0: [449 485 376 738 471 474 519 518 759 392 487 699 663 647 479 467 579 312 597 514 623 618 604 573 624 363 588 622 686
 381 642 558 644 313 629 352 523 396 519 378 537 654 303 452 499 546 601 563 435 323 567 643 603 358 717 562 504 475
 500 437 390 692 458 473 304 422 646 328 511 717 342 557 376 683 296 644 536 861 465 688 451 493 725 528 611 703 613
 531 322]
1: [422 478 389 348 512 492 444 516 211 646 424 318 326 405 660 551 489 742 615 482 432 254 509 403 416 676 427 455 323
 533 429 611 520 559 196 694 484 554 567 642 516 355 745 652 485 431 534 548 634 535 410 388 563 727 457 288 654 573
 530 550 502 353 602 452 696 454 322 539 499 385 405 498 500 402 661 447 465 254 505 324 608 451 276 362 432 404 406
 540 714]
2: [631 583 344 753 452 587 488 467 885 630 137 782 661 518 578 421 544 430 538 367 714 372 423 519 584 589 585 683 475
 505 572 461 670 613 508 644 709 516 656 468 587 583 350 431 756 670 595 489 379 158 565 847 472 343 493 553 459 499
 553 316 499 748 576 553 317 506 779 582 654 579 444 582 351 646 615 283 381 704 514 527 689 313 517 494 539 568 738
 528 459]
3: [556 535 613 415 461 434 582 532 524 433 453 383 547 474 241 475 543 384 393 506 342 685 402 678 387 391 472 555 367
 400 383 558 502 458 570 595 253 570 560 388 266 443 464 562 491 646 620 509 545 657 436 471 561 634 485 622 804 541
 514 599 316 408 489 593 493 459 440 487 604 427 473 438 599 182 298 610 536 552 448 546 550 688 518 385 622 196 402
 473 589]
4: [397 543 849 294 321 415 388 403 308 394 956 565 308 662 519 639 496 659 404 398 491 741 525 610 508 514 487 468 678
 684 640 668 385 520 430 351 578 302 377 593 260 670 419 612 329 292 430 450 497 482 552 216 403 498 267 469 460 637
 490 600 541 483 498 522 505 646 538 519 555 498 365 566 612 434 224 827 862 262 633 478 377 637 581 461 486 564 344
 351 399]
5: [434 445 540 243 522 549 538 502 259 536 437 337 290 384 621 557 452 713 540 660 387 369 432 497 414 685 574 447 292
 603 483 497 417 564 274 498 489 497 536 601 518 373 744 533 455 491 572 453 597 761 468 308 591 654 412 372 581 460
 470 582 464 394 480 387 707 438 294 552 501 345 573 420 684 407 583 492 531 305 587 328 427 381 334 556 445 454 465
 618 681]
6: [621 731 629 480 498 521 374 338 477 224 837 423 653 371 337 531 461 429 273 503 565 644 335 555 560 413 364 356 641
 549 641 513 319 480 846 432 278 573 339 374 131 662 506 508 522 372 332 295 498 478 529 393 276 454 270 693 314 473
 642 545 816 397 633 655 452 610 737 691 376 457 498 632 671 420 318 501 437 290 550 493 430 767 732 407 574 250 491
 244 607]
7: [524 580 501 503 496 644 396 436 317 525 598 534 483 526 706 545 389 605 521 448 545 350 352 432 524 638 516 375 462
 530 342 615 398 558 500 506 591 469 323 510 556 458 567 498 476 483 490 556 340 502 392 569 398 476 437 365 292 422
 613 501 632 424 514 676 599 564 601 615 444 656 469 662 533 692 707 484 315 184 508 450 591 544 711 519 520 518 514
 542 470]
8: [543 679 445 335 640 549 495 484 628 376 600 427 476 503 349 460 387 366 436 585 699 675 422 622 452 406 518 462 511
 529 545 464 542 562 670 581 311 560 451 603 422 413 526 479 502 449 557 412 650 506 585 497 435 621 334 731 639 487
 583 611 516 404 552 533 543 455 548 631 476 355 564 459 540 307 451 372 456 573 444 543 542 565 537 475 552 290 540
 486 563]
9: [362 437 622 344 589 509 458 443 106 222 928 209 222 523 395 494 360 567 497 659 316 684 483 424 478 419 383 256 550
 623 393 535 380 428 568 397 304 586 237 474 535 463 654 398 239 297 390 521 685 772 477 159 473 549 582 531 499 562
 387 720 563 285 346 486 702 479 461 396 397 371 593 361 682 461 599 649 642 326 436 472 312 653 690 519 504 454 234
 627 451]
10: [392 568 597 312 404 327 492 499 219 858 633 503 762 482 769 560 354 711 509 541 300 332 572 419 464 591 265 532 612
 341 629 699 398 634 402 414 547 459 386 727 50 813 912 999 655 434 321 481 515 318 423 544 540 734 209 313 337 685
 887 407 551 253 560 414 324 369 437 764 302 235 691 566 859 114 42 562 341 524 492 227 660 511 417 111 609 95 289
 210 797]
11: [597 667 603 465 550 493 368 447 517 548 412 438 571 318 471 468 439 538 332 516 503 497 365 444 528 501 478 443 380
 551 656 438 484 656 538 618 415 563 462 543 270 440 518 509 566 572 368 411 453 484 557 540 325 623 296 578 450 487
 783 465 705 336 580 668 521 590 520 660 434 367 622 604 680 294 474 350 336 185 564 429 697 632 526 430 478 222 554
 419 718]
12: [376 545 402 398 442 457 398 474 447 644 459 574 468 550 734 566 355 662 610 435 655 276 514 572 557 725 496 564 440
 529 618 456 626 696 371 496 676 518 534 750 652 480 591 559 586 379 557 479 496 273 471 486 504 681 269 428 398 519
 566 380 584 562 640 412 577 429 567 610 479 425 449 628 392 619 636 439 491 388 457 380 607 394 331 523 298 675 586
 545 422]
13: [539 396 781 479 493 462 483 411 508 576 225 522 424 337 539 563 572 620 208 336 314 405 383 604 465 576 568 516 350
 469 634 528 347 429 365 506 697 450 869 499 325 426 348 494 570 666 488 459 354 510 415 467 343 535 338 335 405 386
 490 374 450 707 507 538 490 743 415 424 723 527 428 474 454 586 459 468 446 212 734 539 677 424 385 591 407 490 456
 401 604]
14: [514 241 655 363 465 351 661 394 471 541 602 508 649 456 468 382 596 375 398 655 229 515 692 513 491 396 347 415 530
 298 626 359 263 465 554 312 444 487 610 466 301 739 764 606 565 562 256 372 526 557 613 390 545 407 626 473 413 528
 607 577 449 457 449 344 275 558 319 519 411 316 606 355 726 485 255 568 477 627 600 538 456 542 502 578 486 417 367
 327 673]
15: [549 609 627 677 358 368 544 488 567 600 705 595 527 597 445 582 404 435 506 357 498 683 447 721 516 433 546 585 662
 318 612 637 477 314 525 321 619 281 535 399 233 579 320 668 469 399 622 611 393 324 416 634 518 335 287 435 429 523
 436 392 352 528 549 524 393 565 582 343 528 613 403 584 452 549 193 623 624 687 513 573 470 555 673 250 313 486 377
 228 266]
16: [367 423 399 464 394 426 528 613 341 684 620 419 400 618 568 533 397 538 617 383 404 461 567 509 421 542 515 552 568
 362 418 676 554 294 336 478 637 360 512 397 580 478 488 627 444 307 587 780 503 514 314 614 636 425 555 268 476 569
 292 527 398 412 453 402 603 387 460 355 527 584 526 465 342 554 472 649 578 590 346 523 372 476 570 292 408 654 337
 574 248]
17: [570 613 452 565 497 412 524 497 469 597 586 625 510 528 424 486 433 421 578 385 578 533 508 580 448 617 475 513 603
 483 573 584 588 475 462 508 597 415 419 576 440 590 423 655 502 395 549 603 591 361 479 576 575 475 414 476 544 558
 512 432 396 549 480 461 482 460 561 473 534 484 492 507 366 383 335 534 603 728 458 462 406 555 532 350 475 534 398
 448 423]
18: [568 527 408 713 484 498 436 494 808 603 185 769 650 528 523 398 630 466 462 365 729 405 471 438 589 564 556 718 608
 541 644 408 671 622 595 571 691 411 574 498 614 536 276 448 756 646 506 439 374 309 577 758 397 392 521 588 521 433
 512 338 500 770 580 501 390 549 704 514 696 587 417 556 291 670 578 355 397 719 553 659 698 336 492 650 514 717 703
 518 401]
19: [558 343 537 339 639 570 560 467 459 390 419 326 435 409 553 437 605 523 457 642 407 429 503 373 486 478 551 359 334
 612 393 260 316 571 582 482 493 684 578 474 727 420 578 242 462 597 334 457 530 681 567 388 410 461 690 473 424 404
 499 531 549 639 368 505 596 666 438 458 501 556 548 408 552 622 710 497 502 333 529 462 445 442 409 939 455 672 500
 672 511]
20: [662 578 512 764 491 473 502 487 873 465 530 675 721 539 156 481 635 247 432 395 482 698 403 595 530 326 544 622 628
 282 461 596 374 300 659 459 373 335 552 214 355 556 250 482 484 652 614 600 383 434 467 599 507 228 680 541 491 486
 545 440 523 511 552 737 299 544 527 390 489 773 394 642 492 517 267 574 414 709 495 720 508 603 808 422 573 432 545
 405 438]
21: [372 400 500 289 445 469 395 488 218 652 351 423 268 491 650 538 451 645 546 497 463 397 488 444 425 609 463 512 358
 570 535 501 637 571 254 561 516 627 587 670 556 418 709 614 462 405 502 495 627 614 484 388 565 786 393 373 596 496
 543 602 424 431 480 485 710 440 361 574 511 383 491 457 572 426 555 438 506 232 499 373 563 440 231 457 401 472 468
 587 620]
22: [605 614 484 571 540 641 452 484 425 360 676 408 534 410 573 509 386 651 532 440 525 546 359 515 577 391 555 317 457
 592 326 689 351 384 581 532 431 580 356 362 711 477 568 333 393 494 508 575 379 577 314 533 466 414 422 349 428 508
 535 591 676 360 510 703 638 618 601 552 321 664 536 715 607 597 598 506 399 228 418 506 475 636 766 502 492 503 481
 533 473]
23: [453 434 497 539 517 458 560 615 374 461 753 383 445 568 534 581 445 475 634 520 383 579 474 491 583 478 462 460 509
 387 282 689 374 302 429 420 359 449 370 359 500 521 571 564 318 400 568 680 530 685 379 430 618 380 658 369 460 599
 458 567 511 392 426 556 536 488 382 435 441 670 462 561 517 480 469 750 594 538 451 478 305 599 649 452 473 542 322
 489 324]
24: [361 421 628 418 503 475 548 467 337 467 625 449 219 624 478 631 364 606 454 340 521 575 352 692 348 565 580 500 481
 488 574 522 511 377 447 448 648 353 538 503 529 357 287 514 394 306 668 537 540 575 433 460 440 372 356 425 498 430
 323 474 436 547 499 494 615 554 506 235 650 531 421 485 291 553 581 579 726 448 522 522 364 548 499 532 326 652 417
 512 246]
25: [621 596 447 837 445 497 408 579 835 566 548 640 654 527 325 514 552 389 547 289 495 673 383 613 553 273 482 584 577
 320 461 681 448 305 637 337 404 365 523 328 355 597 219 618 471 683 595 629 374 371 391 688 640 303 639 449 514 435
 506 424 528 534 546 765 335 507 603 398 488 775 371 657 329 542 312 541 437 618 443 696 553 604 796 353 515 457 508
 343 415]
26: [598 671 244 592 595 677 514 563 492 474 432 469 545 303 599 487 424 490 616 625 716 416 429 345 611 476 598 431 406
 489 222 573 527 554 586 700 390 688 322 345 714 450 476 374 564 581 478 522 498 404 426 701 487 462 573 589 455 424
 565 503 637 373 496 640 587 455 585 615 311 531 639 531 479 418 753 258 331 512 378 452 433 493 602 469 610 323 662
 714 481]
27: [457 337 520 310 544 371 546 692 611 674 229 482 510 468 511 461 692 572 458 514 501 359 581 609 363 629 401 650 391
 556 701 314 700 584 280 444 493 485 703 799 476 424 623 682 573 468 617 382 546 518 621 423 521 807 437 559 636 548
 412 402 321 681 601 257 482 364 323 400 716 364 497 353 390 398 360 545 596 574 488 411 591 331 84 508 353 643 539
 491 625]
28: [441 360 586 297 559 558 525 436 325 344 438 358 378 495 477 427 570 552 461 656 532 455 598 528 498 558 531 458 409
 601 592 214 630 636 514 511 538 639 614 655 670 334 509 319 429 385 453 353 715 529 641 380 453 531 564 623 605 431
 378 549 348 568 438 324 637 486 448 358 570 343 647 258 361 573 707 390 636 464 509 419 412 451 304 752 443 712 521
 621 533]
29: [279 417 392 498 412 372 611 544 251 705 725 419 447 677 652 534 328 586 729 429 441 361 592 499 418 562 460 500 610
 344 406 690 556 390 298 406 677 372 377 481 604 550 625 548 448 289 596 667 464 606 377 505 711 394 544 276 365 591
 249 518 380 429 401 412 483 431 469 316 505 558 579 518 468 568 511 687 569 674 288 471 381 402 553 256 502 629 357
 494 297]
30: [650 751 387 701 389 611 502 401 509 497 742 630 715 462 722 473 348 433 483 503 575 413 475 388 670 435 432 337 710
 406 483 609 375 478 742 430 467 496 305 323 484 714 510 436 543 387 346 482 342 265 466 716 482 213 414 516 187 503
 627 374 696 411 473 621 387 605 810 704 289 554 619 618 644 705 558 372 239 533 452 337 551 561 854 376 613 374 542
 362 437]
31: [499 604 281 553 514 678 471 578 532 416 573 529 435 523 497 555 460 497 588 485 738 554 473 380 681 403 594 393 521
 619 292 543 558 430 617 492 416 636 328 381 765 453 454 284 457 456 502 538 470 487 528 593 428 396 619 605 427 462
 490 567 706 526 437 587 515 484 632 530 418 650 494 595 400 654 692 422 419 482 365 488 441 400 735 612 506 603 664
 655 391]
32: [459 641 443 504 434 505 393 501 415 427 682 453 459 518 418 499 394 471 537 500 601 593 383 631 473 484 550 483 598
 506 538 613 479 409 485 487 510 434 432 541 474 389 410 584 532 336 536 482 508 517 556 537 433 543 392 504 483 505
 509 548 528 410 573 532 577 444 557 488 428 379 525 544 512 456 469 412 545 426 492 431 468 597 482 362 415 376 407
 442 452]
33: [420 516 437 446 605 536 555 597 452 286 649 477 341 605 404 476 471 397 520 563 662 675 563 554 401 449 535 564 501
 656 575 388 606 563 528 494 417 443 478 464 628 440 485 412 423 365 542 556 628 553 614 452 575 508 518 652 655 424
 372 593 422 439 415 410 606 383 505 441 613 380 519 417 328 474 513 480 695 580 434 526 389 513 423 558 477 507 472
 577 386]
34: [536 353 452 333 524 454 621 562 351 408 478 203 517 352 365 430 494 431 526 764 347 552 505 324 502 344 433 300 456
 409 238 524 355 442 489 586 242 766 382 407 563 497 715 462 405 587 379 551 679 780 573 406 644 638 788 467 629 508
 467 687 421 261 369 426 501 411 268 482 370 448 699 329 782 225 483 579 366 555 398 494 328 572 475 496 685 281 415
 575 710]
35: [443 572 201 400 621 536 567 637 600 502 284 470 542 406 502 402 604 450 695 719 657 452 556 349 639 488 474 660 394
 632 501 453 695 597 513 736 333 697 456 614 588 458 696 473 621 619 575 437 645 512 575 559 545 729 596 768 657 489
 518 611 468 270 570 367 446 314 429 692 377 329 568 482 646 274 626 394 371 653 328 445 687 453 277 403 634 316 614
 658 798]
36: [273 290 565 199 599 315 497 650 334 392 674 394 380 563 394 469 571 443 464 660 265 547 670 556 367 443 409 519 500
 512 546 526 479 437 275 422 343 425 571 624 483 453 778 609 373 428 429 442 688 784 621 163 515 726 670 443 636 538
 397 761 335 310 436 372 559 374 137 421 443 361 529 345 650 277 391 783 639 468 560 466 431 541 292 467 571 422 320
 587 714]
37: [349 449 558 382 494 446 433 515 285 657 344 485 377 421 679 574 433 617 421 486 389 335 504 477 407 612 486 469 342
 597 522 447 570 536 307 573 579 542 597 649 480 410 693 563 537 492 528 456 489 596 495 373 459 706 378 341 566 485
 466 473 414 460 522 445 642 483 425 609 544 425 526 459 579 399 551 498 472 324 548 344 571 446 274 457 449 475 496
 548 706]
38: [514 615 283 722 507 563 442 510 809 661 197 705 612 512 515 428 525 579 526 438 833 436 458 463 665 565 593 667 549
 502 595 462 618 672 597 589 678 525 484 526 672 502 249 414 623 615 543 528 413 251 582 657 471 380 467 568 443 480
 542 318 541 629 581 562 372 511 697 565 517 555 473 642 331 631 583 154 459 717 469 513 674 345 511 522 466 558 736
 578 401]
39: [482 567 491 455 339 412 531 469 539 583 596 662 712 538 624 419 475 432 481 575 561 415 655 483 453 509 399 526 727
 468 736 469 541 660 558 380 573 505 529 673 353 690 654 736 643 378 297 399 465 219 642 607 357 432 273 613 337 526
 552 452 368 478 553 322 320 369 593 694 393 328 676 486 547 523 318 373 444 699 504 392 609 448 395 423 531 403 475
 375 592]
40: [515 471 724 311 555 656 497 386 378 299 563 417 458 378 502 536 431 560 287 535 439 579 496 528 543 477 562 232 459
 638 540 382 261 618 656 509 463 638 417 453 476 458 427 294 399 564 222 397 472 562 617 356 371 489 474 552 403 414
 506 432 667 559 565 492 585 654 521 587 528 458 598 453 556 544 617 313 479 269 669 444 374 642 560 784 505 570 510
 526 534]
41: [407 493 636 368 385 467 506 348 466 235 846 530 523 634 475 407 523 429 279 606 514 625 643 491 481 429 552 470 780
 663 835 142 495 574 749 262 504 558 459 559 443 696 581 383 375 299 285 271 569 490 863 254 373 448 516 767 456 389
 431 562 548 663 406 243 392 620 625 442 416 375 501 254 443 693 453 494 743 653 613 568 231 554 451 760 486 753 519
 502 332]
42: [524 301 686 323 578 390 537 504 564 521 286 478 542 488 322 460 739 447 348 552 255 511 497 539 455 479 516 620 314
 460 695 237 496 550 410 538 501 491 724 618 369 482 517 587 537 720 505 339 518 624 671 305 471 662 616 584 738 386
 427 475 312 643 421 350 447 515 269 420 688 463 405 352 493 395 364 521 512 459 658 613 552 486 263 651 506 507 496
 470 657]
43: [576 398 414 600 569 441 556 618 611 635 256 482 376 503 352 469 613 466 519 541 373 527 445 525 481 525 526 612 341
 405 311 536 473 383 281 618 467 549 725 441 687 425 423 470 545 716 715 671 489 647 338 568 629 564 833 382 751 486
 328 543 268 557 481 536 504 469 325 406 543 591 485 443 426 490 578 513 516 578 442 587 590 460 359 459 508 549 446
 602 570]
44: [464 443 532 470 439 395 562 527 489 719 347 460 407 481 618 564 558 622 489 432 345 379 618 620 435 585 442 657 500
 466 548 467 476 529 264 520 619 393 687 520 466 492 514 594 548 458 523 516 471 474 404 487 482 547 482 227 592 572
 409 418 299 585 462 422 554 459 387 428 535 459 482 482 499 479 541 596 574 492 548 450 591 350 307 414 410 581 422
 479 470]
45: [449 388 709 437 575 358 563 539 656 581 293 505 483 526 269 395 676 437 304 502 353 613 566 608 446 418 481 583 392
 539 713 220 456 576 463 505 568 485 751 612 351 423 512 443 549 616 467 446 531 591 636 252 483 613 628 604 714 434
 446 435 409 715 426 362 439 592 359 443 716 483 417 361 460 477 385 602 608 577 654 631 590 492 234 723 519 543 537
 477 646]
46: [421 396 625 564 402 423 482 486 467 703 376 645 458 600 664 555 502 565 489 475 435 423 548 471 452 623 405 613 464
 367 519 584 536 557 252 552 666 406 651 674 453 581 561 672 577 448 642 588 471 463 455 553 514 666 388 405 512 653
 424 443 284 545 514 473 514 516 464 497 566 418 436 516 456 580 456 534 534 499 535 500 505 397 415 453 377 503 439
 454 522]

[624 630 377 559 603 586 399 627 480 519 541 355 399 428 414 610 352 516 624 359 534 567 222 630 494 534 510 493 313
 395 219 923 523 272 373 699 371 436 492 272 532 217 381 582 405 489 705 731 593 637 246 637 594 474 454 334 583 569
 502 512 460 275 513 715 712 355 487 417 509 656 471 609 509 316 530 599 437 514 408 467 396 666 707 155 513 225 362
 600 387] 23 32
[617 444 540 548 553 562 527 477 742 423 267 577 619 401 362 421 531 457 337 511 548 570 446 544 499 425 587 479 483
 523 476 373 467 542 698 582 479 578 637 377 545 389 352 366 540 654 462 402 538 418 543 612 404 415 567 640 549 396
 452 430 570 633 489 610 520 620 551 486 568 549 566 415 405 534 649 386 414 641 559 615 476 552 461 702 553 542 574
 527 612] 18 19
[669 564 519 510 718 609 516 551 698 367 212 364 474 280 239 448 536 377 220 511 527 523 287 600 359 339 487 514 282
 531 455 285 447 567 599 665 270 615 692 484 403 245 481 399 568 662 576 329 555 624 463 648 376 596 567 832 674 327
 473 577 520 513 541 613 557 524 502 453 627 478 576 508 537 301 607 253 323 454 512 530 652 558 321 594 551 279 622
 443 695] 8 3
[529 360 668 415 384 470 605 382 522 453 444 633 634 552 449 511 602 489 261 487 393 435 584 504 449 608 512 474 564
 552 682 253 480 659 597 326 689 451 649 635 401 526 377 383 626 526 326 353 463 408 714 432 467 520 440 583 389 498
 512 396 495 764 514 309 433 550 593 438 655 409 542 416 365 569 461 431 592 604 640 497 526 481 270 822 524 691 545
 486 538] 45 42
[485 560 322 568 450 549 510 606 505 656 415 491 504 560 637 550 456 554 741 380 589 328 390 520 527 609 572 637 495
 220 324 775 562 370 364 530 633 406 466 495 509 418 430 608 558 476 689 729 425 405 270 642 603 468 474 246 541 551
 501 535 472 417 566 652 503 450 470 485 461 692 412 703 465 541 541 479 390 500 411 444 589 461 557 200 427 395 545
 387 351] 16 17
[366 703 480 603 476 610 453 351 365 364 915 582 476 652 599 568 299 572 562 420 711 555 507 529 576 567 567 407 734
 675 537 622 591 487 712 422 664 525 217 421 603 637 393 377 406 182 474 486 468 423 515 462 405 219 288 471 313 497
 455 546 670 342 438 526 578 538 850 493 469 517 485 561 446 704 640 462 590 427 421 484 255 468 759 558 472 639 481
 526 144] 31 32
[448 470 411 549 540 347 547 685 748 476 519 653 445 660 340 471 624 376 612 458 590 702 572 545 505 399 589 725 593
 488 663 372 785 476 323 521 419 411 560 562 567 484 281 610 405 481 686 449 551 554 666 388 601 563 683 685 820 557
 280 519 379 512 474 392 426 349 417 381 664 466 352 493 283 396 214 605 782 818 445 725 403 539 506 451 490 541 519
 617 363] 33 17
[651 625 370 558 612 654 452 467 464 491 310 390 570 292 530 404 392 440 544 608 633 340 346 368 571 493 527 413 301
 549 206 506 463 621 654 660 415 698 431 338 715 399 430 252 519 608 423 455 576 472 442 630 457 470 613 604 534 386
 525 595 663 385 510 517 628 452 627 639 398 499 640 546 509 491 818 204 367 448 404 460 518 474 455 598 633 356 643
 619 573] 26 31
[579 675 466 585 528 570 491 477 387 451 639 408 457 420 560 535 421 598 559 501 553 511 331 579 490 500 489 388 435
 513 302 710 325 386 511 501 518 507 401 391 580 471 452 425 389 568 469 612 378 615 327 480 419 485 350 395 360 459
 611 539 648 320 521 769 631 590 510 579 305 624 482 647 554 598 634 499 412 158 532 424 575 522 726 458 528 388 477
 498 455] 22 7
[530 568 348 657 412 598 490 426 628 484 644 567 752 571 546 411 487 378 541 493 558 465 500 372 643 417 486 442 639
 438 430 561 384 407 703 393 598 500 264 316 510 747 471 449 519 575 432 534 383 357 514 596 535 304 552 381 288 495
 673 465 660 478 547 551 393 592 684 559 335 667 510 705 492 692 494 533 401 511 436 580 470 520 772 461 623 618 608
 409 385] 30 31
[459 451 299 722 485 462 478 659 531 746 348 555 455 499 652 542 420 468 706 346 409 352 495 449 490 633 480 628 386
 264 330 710 600 274 315 576 544 416 543 500 596 488 397 633 568 553 660 714 391 472 279 736 669 468 587 221 496 528
 452 395 375 525 617 601 441 380 441 452 478 584 438 548 456 518 570 551 361 609 382 518 604 348 594 203 476 446 545
 576 369] 16 43
[403 519 445 444 626 721 506 499 483 190 651 415 355 474 449 525 503 491 617 630 649 695 471 429 602 404 645 394 483
 719 315 441 590 488 539 606 335 631 307 378 808 399 431 161 314 411 431 505 567 668 614 338 487 483 567 727 586 497
 375 661 667 410 375 642 696 477 603 550 433 482 427 517 473 517 722 466 635 358 485 581 343 642 710 667 642 545 608
 769 385] 31 33
[507 520 705 430 585 630 347 434 398 373 548 301 198 448 358 615 415 631 364 380 478 640 365 594 401 533 665 391 366
 588 546 544 530 400 430 533 562 485 613 518 451 231 305 346 352 372 559 474 504 737 475 303 383 583 313 451 523 496
 438 530 611 518 449 649 785 653 470 437 619 507 297 563 466 480 604 519 664 94 602 524 453 619 511 627 363 528 381
 499 502] 24 32
[607 357 640 512 620 444 619 399 752 454 303 512 648 361 405 391 737 449 312 628 243 437 586 452 602 365 393 414 469
 482 568 282 262 537 674 503 422 632 619 436 337 667 488 395 635 820 287 230 407 492 655 568 406 479 670 624 488 429
 683 327 548 665 479 515 317 665 439 582 543 444 621 495 716 578 350 495 322 476 660 633 628 513 418 751 644 394 623
 370 797] 14 42
[270 421 446 321 401 414 506 611 348 483 782 535 447 724 539 536 485 567 670 505 588 540 700 412 552 567 499 565 615
 615 550 488 587 554 365 363 453 459 380 707 570 570 770 580 377 297 487 489 536 622 570 378 621 595 541 437 530 588
 510 632 440 370 521 267 474 387 448 496 386 421 533 435 493 444 422 737 627 579 438 458 431 484 388 516 481 613 414
 570 493] 33 36
[482 619 553 465 614 615 440 476 456 294 682 467 334 499 454 554 441 480 544 569 662 673 440 394 665 425 566 428 451
 708 400 545 547 503 633 564 375 598 302 439 702 405 386 252 338 438 445 510 531 617 557 366 456 523 565 684 585 484
 424 625 567 341 462 591 587 516 550 525 353 606 440 541 480 534 627 490 597 404 496 653 401 519 723 613 510 421 496
 665 400] 31 33
[490 476 567 509 424 430 398 475 477 560 566 651 595 589 409 548 473 464 514 384 505 551 459 520 468 464 578 485 633
 427 628 562 517 525 480 476 629 414 477 557 291 570 314 576 502 409 558 451 468 356 544 529 523 522 405 596 475 565
 468 451 449 560 573 484 316 422 739 460 604 445 439 442 385 416 277 531 755 599 500 485 440 565 496 312 461 464 492
 376 401] 17 32
[368 571 273 401 510 498 419 618 431 645 309 473 482 579 781 553 455 630 674 508 742 210 594 453 494 664 543 586 381
 509 536 554 758 643 329 614 594 506 489 757 686 416 629 602 614 435 581 625 517 477 412 652 640 722 372 493 469 534
 518 515 422 418 540 365 545 367 573 609 452 389 544 461 413 484 706 404 414 486 372 362 596 282 153 416 364 562 570
 657 549] 12 21
[554 446 684 417 629 602 485 523 429 403 533 378 248 429 393 577 577 576 434 302 422 502 330 661 412 486 527 426 279
 564 388 555 487 502 387 541 442 405 548 492 420 219 494 446 400 489 691 472 579 756 358 362 527 580 400 409 607 522
 462 572 477 476 489 579 636 614 407 355 714 560 360 570 513 474 597 648 571 247 608 584 441 634 468 524 428 504 470
 540 489] 24 5
[442 683 443 417 352 402 367 440 365 651 645 570 556 516 741 630 464 549 545 477 508 309 529 474 585 583 409 515 657
 495 547 647 562 582 504 470 575 444 339 674 308 645 683 719 546 343 419 513 504 314 506 601 426 545 244 484 335 571
 682 399 630 346 632 392 416 424 587 709 370 258 639 480 647 294 405 413 474 467 487 314 503 569 489 319 522 263 402
 359 553] 39 32
[527 652 544 602 419 410 393 484 588 592 592 631 610 595 488 587 485 490 501 370 624 597 463 585 458 499 535 609 618
 505 591 541 670 549 463 418 545 413 331 553 353 500 280 585 519 434 513 535 509 226 457 548 612 365 326 554 467 552
 495 434 497 603 573 392 438 514 575 419 549 520 487 504 362 387 168 598 553 687 431 511 440 623 525 315 525 493 457
 383 306] 17 15
[369 380 617 266 553 507 558 441 197 173 934 204 283 551 395 515 385 416 549 563 374 688 586 508 435 331 472 320 516
 628 293 526 243 358 597 422 260 519 267 355 534 411 578 418 163 215 403 432 629 794 513 209 463 476 575 565 481 538
 364 730 494 301 333 526 694 500 411 451 331 462 567 426 639 492 558 712 706 229 478 394 153 682 626 509 564 395 237
 669 436] 9 23
[427 353 593 262 389 322 521 520 301 652 452 395 586 416 530 448 653 508 391 619 251 328 610 439 360 518 295 404 499
 387 721 421 390 583 429 483 438 478 610 625 213 687 890 796 665 454 331 386 637 545 553 444 461 624 414 547 478 532
 654 504 448 444 544 354 412 484 348 629 397 239 691 398 788 304 286 456 355 494 534 313 635 505 217 409 432 234 345
 375 756] 14 39
[530 485 415 302 632 501 526 591 410 471 405 308 478 380 449 392 452 402 672 618 500 455 598 504 409 398 482 475 387
 443 425 552 498 500 384 627 312 562 495 519 522 400 759 508 546 470 521 562 695 637 436 530 558 636 579 510 659 503
 398 593 420 349 445 492 579 343 419 590 411 447 609 404 588 386 648 396 381 473 432 416 468 510 448 404 504 324 443
 586 626] 34 5
[451 665 514 595 395 523 453 427 467 496 705 599 677 580 679 548 401 492 535 333 621 515 580 440 581 533 452 456 668
 523 638 541 485 521 720 252 549 328 341 489 356 733 436 618 596 386 505 485 350 273 574 601 434 387 321 501 255 606
 711 421 644 508 608 524 311 532 763 628 395 622 513 596 471 650 372 578 469 527 498 457 510 448 687 408 460 577 537
 331 343] 30 17
[459 639 383 484 443 393 503 540 561 753 293 555 716 376 463 380 464 462 499 552 548 313 464 428 403 492 391 642 478
 383 582 533 591 546 522 605 474 529 634 653 280 593 691 824 748 561 530 427 480 298 505 703 547 628 332 558 484 499
 703 463 414 410 647 437 375 440 498 659 415 302 623 523 594 332 387 375 271 703 411 377 672 417 345 305 420 212 526
 348 736] 39 11
[493 477 431 441 510 540 477 462 482 475 569 506 499 514 679 547 422 509 654 585 553 399 571 334 710 472 496 377 571
 510 477 449 467 509 571 469 569 546 224 449 736 653 534 364 490 472 432 520 408 464 499 525 495 424 578 387 246 515
 587 510 626 522 502 451 484 463 578 593 345 526 549 490 547 647 726 530 428 450 392 507 410 415 589 576 600 619 528
 587 366] 31 7
[442 480 483 542 534 538 527 544 453 313 586 433 298 622 351 566 500 389 517 536 586 604 466 587 422 522 536 438 562
 593 451 480 672 493 555 519 421 454 485 492 543 339 431 456 405 443 684 509 626 612 512 467 522 467 490 662 665 454
 369 606 462 569 534 322 561 458 511 352 574 464 454 401 368 490 504 479 720 617 400 566 380 569 504 510 476 593 486
 586 374] 33 24
[398 422 625 489 470 453 578 391 564 202 760 559 607 602 444 387 594 299 446 611 452 593 660 356 570 383 495 385 750
 619 705 154 443 647 700 276 490 592 423 555 516 695 570 353 395 380 254 217 571 387 779 302 404 436 440 748 406 412
 485 576 480 620 381 251 333 593 633 480 456 367 586 321 543 617 413 491 678 581 475 516 349 515 492 776 531 704 476
 439 456] 41 33
[501 297 518 411 493 469 608 468 459 500 347 638 503 575 593 492 588 433 480 667 535 377 740 437 446 640 469 516 541
 626 601 214 671 698 421 475 634 533 625 659 582 627 550 507 576 493 411 463 619 398 687 426 455 616 621 553 514 457
 386 425 409 723 416 226 488 488 515 492 656 274 580 181 332 470 529 442 647 804 508 435 381 357 284 722 468 765 528
 615 504] 28 27
[376 493 479 338 350 527 354 360 234 520 772 427 446 530 853 605 324 688 669 649 531 292 624 299 624 656 449 353 621
 642 421 622 462 590 445 434 492 629 260 630 538 644 810 498 437 275 354 557 466 466 373 342 555 592 398 372 331 542
 647 580 658 350 528 434 543 383 525 655 265 411 652 532 696 520 632 610 496 186 511 317 445 345 494 532 473 557 403
 535 549] 7 21
